Rotation paths and how fast each direction turns (deg/step)
Each turn is a multiple of 5 degrees from 10 to 175, or 0.
Each row of a path follows its step; steps can be skipped.
Rotation 1:
step 0: [ 15  -6 -34   2  -5   4 -15 -55 -35  26 -31   9   9  -1   3  15  -4  13
  -5  40 -17  16 -14  -6 -41  -6  13 -26  21  22  37  -5  -4   0 -13 -23
 -15  20  12   3 -19 -11 -28 -14]
step 1: [ 17   5   7   0 -20  23   5 -42  14  14 -31   4 -20 -19 -34 -13  24   6
 -14   4  -2   3 -21 -39 -16 -25 -35  18  18   2  15  15   6   7 -30  14
   0  29   0  10 -17  21 -47 -28]
step 2: [ 21  -7  -7   4 -19  35  12 -35   7  20   4   3  13  26  21   1   5  -5
  17  32  19 -10   4 -44  21 -30 -28  -4  21 -22  33 -14  23 -16 -17  -5
 -24  -2  45 -10   2 -11 -23 -24]
step 3: [  7 -18  -5  -9  -5   2  -1 -28   5  45  -8  -3  18  11  30  14  29   0
  -2  30  14 -24 -15   1 -38  -1 -36  21   7  28  20 -12  48  51 -15 -15
  -9   9   7   7   2  12  -1 -21]
step 4: [ 45 -12 -18  11  -1 -47  10 -25  28  28 -20 -15   1  11   1  -4  -9  37
   6  11   4   2 -24 -27  10 -15   9  34  19   3  30 -32  17  15 -12 -15
  -3   8  -2   6 -34  -3 -30 -23]
step 5: [ 44  14   7 -17 -29 -14  -8 -30 -12  -9 -17  -7   8   3 -19 -17   7   7
  28  40  -8 -14 -18  14 -22 -21 -17 -11  -4  -5  19 -15  -8  25 -41 -18
 -45   3  10 -18  -3 -16 -31 -31]
step 6: [  7  23 -21 -16   0  -3 -42 -57  -6  -3 -14  -3 -36   9  24  14  32  11
   5  12  17  32  -7 -35  -3   0 -20   7   6   0  25  15  24  18 -34 -12
 -11   1 -10   8   5 -18 -36 -24]
step 7: [ 18   0 -15   8 -17  19  -8 -23 -21  43  17 -35 -13  17 -10  -5  10  -4
 -18  26   6 -11 -14 -38  27   8 -27  15  19  17  -9 -23 -13  36 -19  14
 -17   2  25  14 -15 -10 -42 -32]
step 8: [  7  11   9  32 -18  -4  47 -42   1   6  12  27   8  19  41  14   9  20
 -13  28 -14 -12  -6   0  -8   6 -15  19  -1  19  20   5  13  21 -21 -11
 -18  -9  25  -6 -14 -18 -44 -38]
step 9: [ 23  -9 -18   0   3   6 -19 -38  17  11 -23  -5 -23  15   9  -2   5  21
  -5  37  -5  26   0  15 -36  -8 -17  26  42  29  20 -10   0  15 -10  -1
 -20  13  32 -10 -55  -5   5 -20]
step 10: [ 27  35  16 -22 -30  23  -6 -39  25   9 -30 -13   4 -28   3 -17  -2  27
  12  20   6 -31 -34 -25  19  -3   0  19  20  15   1  13  18   3 -36  -8
 -16  11   7   3 -39  -7 -17 -21]
[  1   4   1   6 -10   3  -3   5  -4   2  -5   1  10   6  -1  -1  -3  -2
   4  -2  -4  -9   4 -11 -12 -15   3   0   6  -6   2   3  12  -3   2  -2
  16  15   2  -1   0   3   8   1]  35
[  2  -3  -1  -6   1   2   8   8  18   6  -3   4   4   2  11  -3  -3  -3
   5   1  12  -2   4   4  -5  -4  -4   9  -8   6  -6  -1   2   2  -1  -2
   6  -7  14  -5 -15   1   0  10]  60
[ 10   1  -5   4   9 -10   9  -2   0  -2 -10   5   5   2   4   2  -7   0
  -7  -8 -12  -7   1  13  -8   8   8   4   2   0  11 -10 -10   6   2   2
   2   9  -1  -4  -7   0   2  -3]  80
[ -8   1  -3   4  -5  -2  -1  -2  17  -7  -2  -6  -1   7  -7   6  -7  -2
   1   0   6  16   6  -3   6  -7  -4   9   7   6   5 -15  -9   0   3   5
   3   7   0   2   8  -4   3   0]  145
[ -6   2   4   7   5   0 -12  -6   9   4  -7   4   2   9  -1  -7  12   2
  -1  11   2  -3   3  -5  -8  12   1   1 -12 -10   0  -4  -1  -9   3   8
  -5   0  -1  -9   1  -8  12  -4]  110
[  3  -5  19   7  -2   2   5   6  -1   0  -7  -6  -6  -7  -1   3  -3 -11
   3  -3  -2  14   1   2   3  10  10  -5  -4 -10  -2   3   3   9   9  -2
   6   0   5  -1   3  -5   6  11]  0
[ -8   1   5  -3   3  12   2  -8   4  -2  -1  -3   4   0  -3  -1  -7   1
 -16   8 -14   1  -4   1   0  -3  -5  -7   3   8   6  11  -2  -4   6   6
  12  -8   5   4  -8 -12   1   0]  40
Rotation 2:
step 0: [ 22  19  -3 -39  10 -18 -20  28  -2  32   4 -28   8  11  38 -44   4  -6
 -21  22 -31 -10   8   9   3 -32 -17  10  16  -4 -10   4  15   8   5  17
  -5 -13  20  37 -13  -2 -27  24]
step 1: [-27 -13   2 -34  36   5  -4   4   5 -28 -33  40  -3  -4   0  -5 -11   1
  15  48   0  -9   8  34   7  13   7 -20   2 -35 -43   2 -13   4   1  26
   2  30   0   6 -19 -12  18  19]
step 2: [ -7 -12 -18  15  11 -20  -2  15  11 -15  -8  40  15   7   7  23  19 -12
  31 -12  -6   2  33 -23 -18  25 -31  16   0  17   3 -34 -15   2  23   2
  28   4 -11  16  48  34  22  22]
step 3: [ 24  10  12 -15  23 -39  -9  -3  22  15  -6 -27  13  15 -13  37 -11   8
 -28 -20  12  42 -16  18 -13 -14 -25  27  18  29  -3  21  11  12  29 -18
  11  -5 -33  16 -10 -17   9  17]
step 4: [ 28  -1 -13  -3  18  14   8  -1  21  24 -37  13  -9   7 -13 -13  26  -5
 -11  20 -31 -24 -27  26  -5   1 -29 -33 -14   0  10  37   8  -9 -30   1
   2  -7 -34 -22 -38  21  18 -14]
step 5: [-11  13 -10 -14  13 -18 -19  17 -14  30 -18  13  10 -11  36  -1  24  15
  -4 -13 -57  -2  -8 -46  28  18  -2   0 -26 -27 -24 -22 -38 -17  -1  -3
  11   2  -7 -12   8 -16 -16 -10]
step 6: [ 16  -4  -2   1   3  -6   6  13   5 -15   6  -1   6  -6  13  -5 -43   5
 -43  -6  11 -11 -19 -26 -16 -11  13  -5 -13  11 -29  -6 -35  51  38  24
  11  46   5  -2   3  -7  37  10]
step 7: [ 17 -27  21  36  14   2 -11  30  -5 -21  -7  18 -27  36  -6 -18   9 -12
  25 -43   6  19   5   2 -33   1  17 -13  -4 -17   7  33  12  15 -10   9
   0 -19 -36   0   9  -6  44   5]
step 8: [ 16 -36 -32  14 -14 -31 -32 -15  -1  16   0   2   2  -2  23  34  10  20
 -30 -22   6  10   0   8 -18  40 -22  -2 -35 -14  10  19  24 -27   3   7
  -1 -33  13   5  -7 -26 -20 -16]
step 9: [ 10  24  20  -6  34   0  -4 -15 -31  35  19 -45  14 -23  42 -28  -8 -21
 -18  13   1 -17  11  14 -12  -8 -26 -27 -34  16  -2  -6  -4  -3   3  16
   4 -10  22 -12 -33   7  23   9]
step 10: [-23 -12  40 -24  24  20 -20  -4  -8 -27 -19   7   0  -3   7  17   3 -21
  14 -24 -26 -55  22   6  -4   9  13   7   3 -14 -35  -7 -11  12 -30 -10
 -33  17   1  -4  -3 -26  30 -11]
[  3   6  -8  -3  12  15   7   2  -4   4  -2   2   2  -4  15   0  -1   6
   6   7  -3   0  10  -3  -7  -7  -3  -3  -2  -4  -5   3  -4   2   2 -10
  -9   9   2   3  -2  -6  -8 -14]  80
[ -2  -3   4  -4  -2   6  -7   6   6  -3   5  -4 -11   4  12  -1   3   5
   5 -15  -9  -3 -11   5   6   5  -5   7  13  -1  -5  -3   0 -10  11 -10
  -1  -3   6   8   2  -6   1  -2]  145
[  8  -5  -7   0  -7  -1  -2 -11  -3   0  -6 -11   4  11   6  -7   2   0
  -1  14  -4   3 -10   1  -6   2   6 -11   4  -1  -4   3   7 -10  -4  -1
  -3  -4 -12  11   9  -4  -3  -1]  90
[ -7   3  -4  -9  -5   1  -5   3   6   4   0   0 -10   7  -1  10   0  -6
  -4   7   0   8   9   0   8   4  -7 -10   0   3  -2 -11   0   6  -1 -14
 -11   3 -10   7  -7  11   2   9]  35
[ 11   3  -3   7  11  -9  -5  -2 -13  -5 -11   3  -8  12  -4   6 -14   3
   0   3  -9 -12   5  -8   3  -2  -6  -3  -1  -2   2  -1   2  -4   5  -4
   5  -4   5   3  -7  -6   6   7]  0
[  6  -8   4  -7   3  10  -1   7  -1   1  -4  13  -9   5  -4  -3  -3   3
  -2   0  12   9   0  -5  -9   5   8  -4   1  -3   5  -3 -12  -2   2   6
   4   4   8  14   9  -2  -5  11]  70
[  2  -1   2  -4   5  -3  -3  12   9  -1  -4  -5 -14   0  -6   2   4  12
   0   1  -1  -7   5   2  -6  -3   9   1  12  -7   1   7  13   5 -16   8
  -3   4  -4   3  -7   1   2  -5]  110
Rotation 3:
step 0: [-25 -12 -31 -21 -14  11 -18  -2   9  -1 -29  11 -25 -11  12  21  11   1
  -6 -41  12  -2 -22  12  -3 -18 -19  -1   3  26  18  23  18 -13 -18  -8
   4 -13  64  -8   6 -17  22  12]
step 1: [  0   3   5 -32   2  24 -14  17 -20 -15 -24   9 -14   8  27 -32   9   1
  38  26   6   2 -27 -14  -4  13  27  -9 -35  37  22  -9  -8   8 -15   2
  41 -15   3  -8  -2  37   4 -16]
step 2: [-14  25 -18 -28 -20  29   5   1   1 -25  26  61   0   7   3  24  10   1
  32 -29  -8 -10  13 -19  22   2  14 -10  10  14 -22  11  -2   9  -9 -40
  -2   2  -4  12  -3 -23   0 -25]
step 3: [-31  10 -34   9  -3  -5  25  -1  22 -21  -3  21 -36  12  24 -45  40   0
 -37  -8  -1  10  -4   3  -2   7  -8   5  15  27  24   4  25  -1  18 -26
  26 -14  11   1   3  12  21  12]
step 4: [-31  11   4 -30   1  29 -14  45   1  -9 -21 -25 -16 -22 -19  19  10  -3
  11  -6 -11 -21  -5 -27  -3   5  14   3 -12  40  10 -23  17  -6 -16   6
  14   1  20  32  15  -7  44 -12]
step 5: [ -8  -4  -9   8   6   7 -39  20  10   0   3  56  -4  34  23 -14 -14  26
  25 -37  10 -13 -12 -11 -19  -1  26  -5  -5  13 -25 -10  -4  -4   8 -11
  20 -49  17  -4   3  12   4 -14]
step 6: [-32   9 -18 -24 -47   9  35   5   1 -26 -27  18   4  14  11   1  33  11
  -1  14 -19  28  20  23   5  -8  39  17  20  12  -7  -1   8  -2   7  -3
  19 -11  -7  15   5   6   4 -44]
step 7: [-33   3  -9  25  -6  19  13 -10 -22 -23  13  -4 -11   4  -7  -4  30 -20
   6 -33  -5 -22  13 -17  -2  -3 -25 -36 -10  29 -11  23  23   0   8  17
  31 -22  44  17  13 -10  30  -2]
step 8: [ -4  40   3  -5  19  15 -11  32  15  -2 -11   2  -8  -4  15 -23 -10  28
  -5   1  13   7   2  -9   9 -26  24  10 -31   1  28   4 -14 -20 -12 -25
  27 -25  46  25  30  19   6 -27]
step 9: [-20  -3 -29 -25 -15   7   1  15 -24 -11 -16  18 -21  20 -15  14  11  61
  -4 -16 -12  -3  -5 -14 -12   8  20 -19  -9  21 -15  18  -7  43 -19   1
  -5 -28  -3  -7 -11 -23   0 -36]
step 10: [-24  18   7 -12 -20  11 -15 -12 -18 -13   6  22  -2   8  30 -24  52   2
 -12 -31  -8   0  18  24   7 -11  42 -28   7  12   7  17   7 -24  10   2
  19  21  28 -24  -9  16  26   4]
[ -2   2   4  -1  -4  -1   9   4   9   0   5   3  -7  -1   0  -1  -3  10
  12  -8   6 -10  -4  12   6   7   9   6  -4   8   5  17   7   6   6   9
  -2   2   1   6   6   8   4  -1]  0
[  2   6  -5  -3  -2   0   6 -14  -5  -4  -4   5   9   6   8  -3   2   4
  15  -7 -14  -3  10   0   2   4   4   3   7   1  -6  -2 -13   0   4   4
   0   5  -8 -11  -8   7   2  -3]  90
[  0   0 -10  -8  15  -8  -1   3   7   0   0 -11  -8  -8  -4  -1  -6   8
  -8  -3 -13  -2   0   1   1   9  -3   1  -6   1  -6   0 -12  -3  14  -8
  -2   1   8   1   2  -1   7   0]  80
[-10 -10  -4  -1  -8 -11  13  -1   1   6   0   5  -3  -2   4   0  -2   5
 -13  -4  -3   4   1   9  -1 -10  -1  -3   3  13  -1   2  -3  -3  -4   0
  -3   2  -5   8 -20  -5  -4   2]  110
[ -4  -7   5   0  -6   2  -2  -2  -5 -10   7  15  -2   3   1   5  -1  -4
 -11   9  -3   8  -5   5   2  11  16  -7  -6  -5 -13   3  -1   3  11  -3
  -4   6  -4  -3   5  -2  -4  -4]  95
Rotation 4:
step 0: [-25   8  13   5   9   8  26   1  28  19 -16   8  11  -3  38   9  11   0
  28 -16 -24   9 -14  -5   9 -33 -39  -3  -6 -20   3  -2   8 -48  30   7
  -3  18  30  14 -51  32   2  24]
step 1: [ 14 -10   3  -6 -23 -47 -43   6 -25  -8   9   7 -12 -25   4 -32 -13   8
  10 -36 -28  34 -24   2   1  15  12  -2  14  25 -16   7  33  -6  14   3
  28 -14  16   7  35 -24  -5  38]
step 2: [ 18   1  16 -27  -8  -6  22   4 -35   2   3  -6  21  -5 -12   7 -18   9
  13   1   1 -38  26   7  34 -12 -37  12   3   4  57 -30   0 -38   7 -24
   2  18  25 -34   2  21  32   1]
step 3: [-15   9   7 -16 -10 -12  -5  34  32   0 -24  -6 -21   9  24 -28   4   4
  -4 -34 -22  11  12   0   1  -9 -22 -11  34 -14  -9  -2 -53 -30 -10  -5
  26 -30  11  56  15  -2 -26   4]
step 4: [ 11  19  28 -11 -15 -14  -1 -17  21 -37  18  -3  13   5 -50 -11  -7  34
  43 -21  -9   8   6   0 -30   4  -5  11  10 -13  -5  -8  34 -16  16   4
 -14   0  32 -58   2 -14 -24   6]
step 5: [-12  -9  -2 -13  20 -13  31  24  24   1  23  40  -8 -27   9 -28 -33   0
 -28  -3  18  15  -4 -20  53   6 -18  22 -10  -3   9  11 -34   1  -2 -41
  21   4  27 -14  29  17   8   2]
step 6: [ 19  16 -13  -9  -1 -23  20 -24  31  46  -8 -25 -27 -10   7   5  21   2
  13 -15 -31  -1  -8 -19 -32  11  17 -48   3 -16  10 -35 -17 -43 -20   5
   0   7  36 -18  -3 -18 -12   4]
step 7: [-43  43   7  26   5 -46  -5  10 -24 -25   7  -7 -14   2 -26   5 -39  -5
  20  10 -10  23 -23   5   3 -17  -7  16   7 -18 -18  34  -4 -12  21  -2
 -16   1  34  -4  41  17  24  -3]
step 8: [-14 -20   0 -21  10  21  -3 -13  25  25  -5  19  36 -28  -6  -1  18  14
  24   1  -6   2  11  -9  45  19  18 -11  -9   3 -27 -47   8 -44  25 -17
  41  14  25   6  14   5  26  -8]
step 9: [ 24  30  18  -3  18 -41   6 -43  -6 -11   5  -9   2   4  43 -10  -4  -9
   7 -27 -16  28 -21 -23 -17   7 -35  16  28 -14  16   8  -4 -28 -29  -4
   1  -6  -8  21  10 -28  42  17]
step 10: [-20  -2   4  -5 -18  -5   9   2 -20 -36 -45 -16 -11 -31 -17  -1 -16  17
  41  49 -35 -19  17  -2   4  -4  10   9   7  13  -7 -10 -19 -20  19 -37
  25  -9   2 -31  17   0 -19  35]
[ -3  -4 -10   8  -8  -1   2  10 -11  14   2  -1  -2  -2   1   1   6   0
   1  -5   2  -2 -15  -8  -1   6  -5  -7 -13   6   1   7  -1  -5  11   9
  -8   6   8  -2   6   0   2   2]  60
[  5  -1   6  -3 -10   1   1   7  -9  -7  -7  -3  12  -5  -2   0   4   8
   2  -4  -1  -6   6  -2   2  -1 -18   4   4  13  -1   1  -3  -8  -2   6
   5  -7 -16   4   2  -6  -1   8]  45
[  5   4   9   3  -3   1   1  -1   1   4   3  -6  21   9   4   9 -14  -7
  -5   2  -6   4   3   3   0   7  -3   5  -7  -7   7   3   4 -10  -6   5
 -10   6   4  -6  -6  -5  -4  -2]  160
[  5  11  -7  -3   6 -14  -2  11  -6   8  -9 -12  -6  -2  -7   6   0  -9
  -4   5  -7  -7  12   4   7   0  -2  -5  -1   4   2  -6   6   3  -7   1
  -5  -5   1   2   7   9  -5  -5]  85
[ -2   6  -1  13   5  -5   0  -6   2  -3   3   6   2 -13  -7  10   0  -6
 -11  -3   2   0  -8   2  -1 -12  -1   0  -7  -1 -11  -9  -7  -9  -7  11
  10   2  -6  -8   1  -1   0  -4]  40
[  0   5   5   5  -2   0  -3   0  -8   5  14   7   5 -12  -6   5  -5   4
  -3  -8  -3 -13   9  -3   8   1  14  11   1   4  -5  -1  -2   5  10 -12
  -9   0   1   2   0  -4  -1  -3]  120
[ -8  -3  -9   0  -4  10   1  -3   2  -1  -5  -4   5 -11  -8  -9   1   4
   0   8 -11  -7   7  -3  -5   2   6   3  -6  -2   9 -13   5   4  -1  12
   8  -1  12   0  -4 -12   0   2]  170
[ -1   2  -2  13   0  -9   6  -4   2  -6   8 -11   2   2   1  15   1  12
   2  -4   7  -6  -3   2  -8   1 -11   3  -1  -2  11  -3  10  12   0  -7
   8   0   5   4   6   0   2  -2]  145
Rotation 5:
step 0: [-14  25  35   8  45  21   0 -12  13  16  17  12  31  19 -26  -4  28   6
  -2  10 -15   6  20 -14  14 -31   2 -42  16  -4 -10   3  12  27   8 -14
  35 -10   7 -20  17   1  13 -44]
step 1: [ 14  -2   9 -21  -5 -27  19  47  -7   6  10 -20 -31  33  20 -15  17  10
   5  -1  45  -9   2 -11  -7  23 -18  -7  33   0   8 -27  32   7  37  -5
  25 -11   9   3  18  16 -20 -26]
step 2: [ 26   0   2  12  31  29  14 -14  13  -2  25 -30  14 -25 -27 -22  22  21
   9   2  42   7  -6  -5  17  10  27  16  36 -41   3 -14 -27 -13  -1  -4
 -22  -6  13   0  24 -11  24 -25]
step 3: [ 13 -17  14 -33 -10  20 -24  46  24  51   1 -20 -15  -4 -15  -1  -6  -5
   1 -21  17  22  -2  -3 -27 -14  12 -10  -4 -22  -7  24  30 -25 -16  25
   1 -19   8  14 -25   5 -14 -38]
step 4: [-18  -8 -25  -6 -31  -9  11 -13  35   5 -26   2   9  18 -39 -20   7  38
  -3  29  30 -14  13 -22 -15   7   1   2   2  14   6   0  -2 -24 -23 -12
  -3  40  -3  21  15 -16  34 -43]
step 5: [  1   9 -16  -9 -10  19 -29  12  19   1  10   1  -3   2  22  12  41 -11
  59  27   6 -31 -25 -10 -18 -31   9 -17  10   3 -16   5  -6 -53  -8   2
  23 -17  20   0  -3 -24 -12   9]
step 6: [-27  31 -12  -1  -4  -3 -36  24  12   1   0  -8   9  -2 -15  27 -12  50
  15  12  26 -37  24 -24  -4 -17  12  -6  -1  -8  10  40   1  49  16 -17
  -4  -9  -5 -25  -1   3  25 -14]
step 7: [  1  -2 -24   4  -3  -5 -13  43   9 -25  -4  19 -39  16 -13 -49  23   7
   3  -6  26 -23 -32  19  35 -23   7   3  24  29   0   9 -25  13   9  38
  21 -16  -7  13  -2  -2  -9  -4]
step 8: [ 35 -18  18  10  38  -1 -32 -30  20 -10   2   8   6  19  -7   8  17  32
  23   2  11  22  -6   6  42  -6  -2  -2  11  -7 -24  52   4  16 -12 -42
  -1  -9 -12  -5   6   0  -8 -34]
step 9: [  3 -25 -22  11  26  22 -17  29   3  23 -10 -32 -13  42  50 -38 -12 -11
 -22  -9  12 -11   0  -4 -10  24   7 -20   5  20   2  20   7  -6  26  -6
  34   0   3  -2 -13  10  15 -36]
step 10: [-15   2  27  26 -26  30   3 -17 -25  -7  15  -1  13  20 -12 -32  13  24
  -9  14  47   2 -12  27  -1   1   1 -17   0 -51  -3   2 -23 -18  11 -33
  13  16 -18   1  21 -28  -8 -27]
[  4   0   7 -14   4   8  -9  -1   0   0   4  -3  -5  11  -8  -5 -16  -4
   3   2  -8  -1   2 -10  -8  -7  -4  -3   3  -5  -2   3  -6   1   5   1
   2   6  -2  -5  -2  17  10   6]  125
[ -1  -4  -2  -3  -7   6   3   3   6  -4   3  -8 -16  -6   6  -2  -2  -7
   5   1   6  15 -14   3  -5  -8  -4  -3   0   6   5  -2  13   2   1   2
  15   0   0  -6  -6  -4  -3   8]  170
[ -3  -1  21   1   4  -4   4  -4  -1   8   0  -8   1 -11  -2  -5  -1   0
  -4  -2   7   7   6  -9   1   2  -1   1  -3  -3  -1 -21   4 -13   8   4
   4  -1   3  -2   5   4  -2  -8]  35
[ -1  -1  -8   4  -8  -8   3   2   0  -2  -2  -1   4   8  -4 -19  -5   0
   4  -1   7 -11  -3   9  -5   2 -12  12  -3   2  10  -7   4   3   6   6
  -2  13  -2  -1   6   5  -1  -3]  130
[  1   4  -4  -2   9   2  -5   5 -13  -3   0  -1  -7  -3 -11   9   9   3
   3  -4  -1  -4  -5  -7  15   0  -3   5   6   2  11  -5   4  12  -1   2
   7   0  10  -1   7  12  -7   0]  60
[ -3   3   4  10  -5   1   0  12  -3   6  -1   9  -7 -16 -12  -6  -6   5
  -5   2   3   7  -2   7   1   0   0   4  -1 -13  -6  10  -9   6  -1  14
  -2   1   4  -4  -8   2   0   2]  90
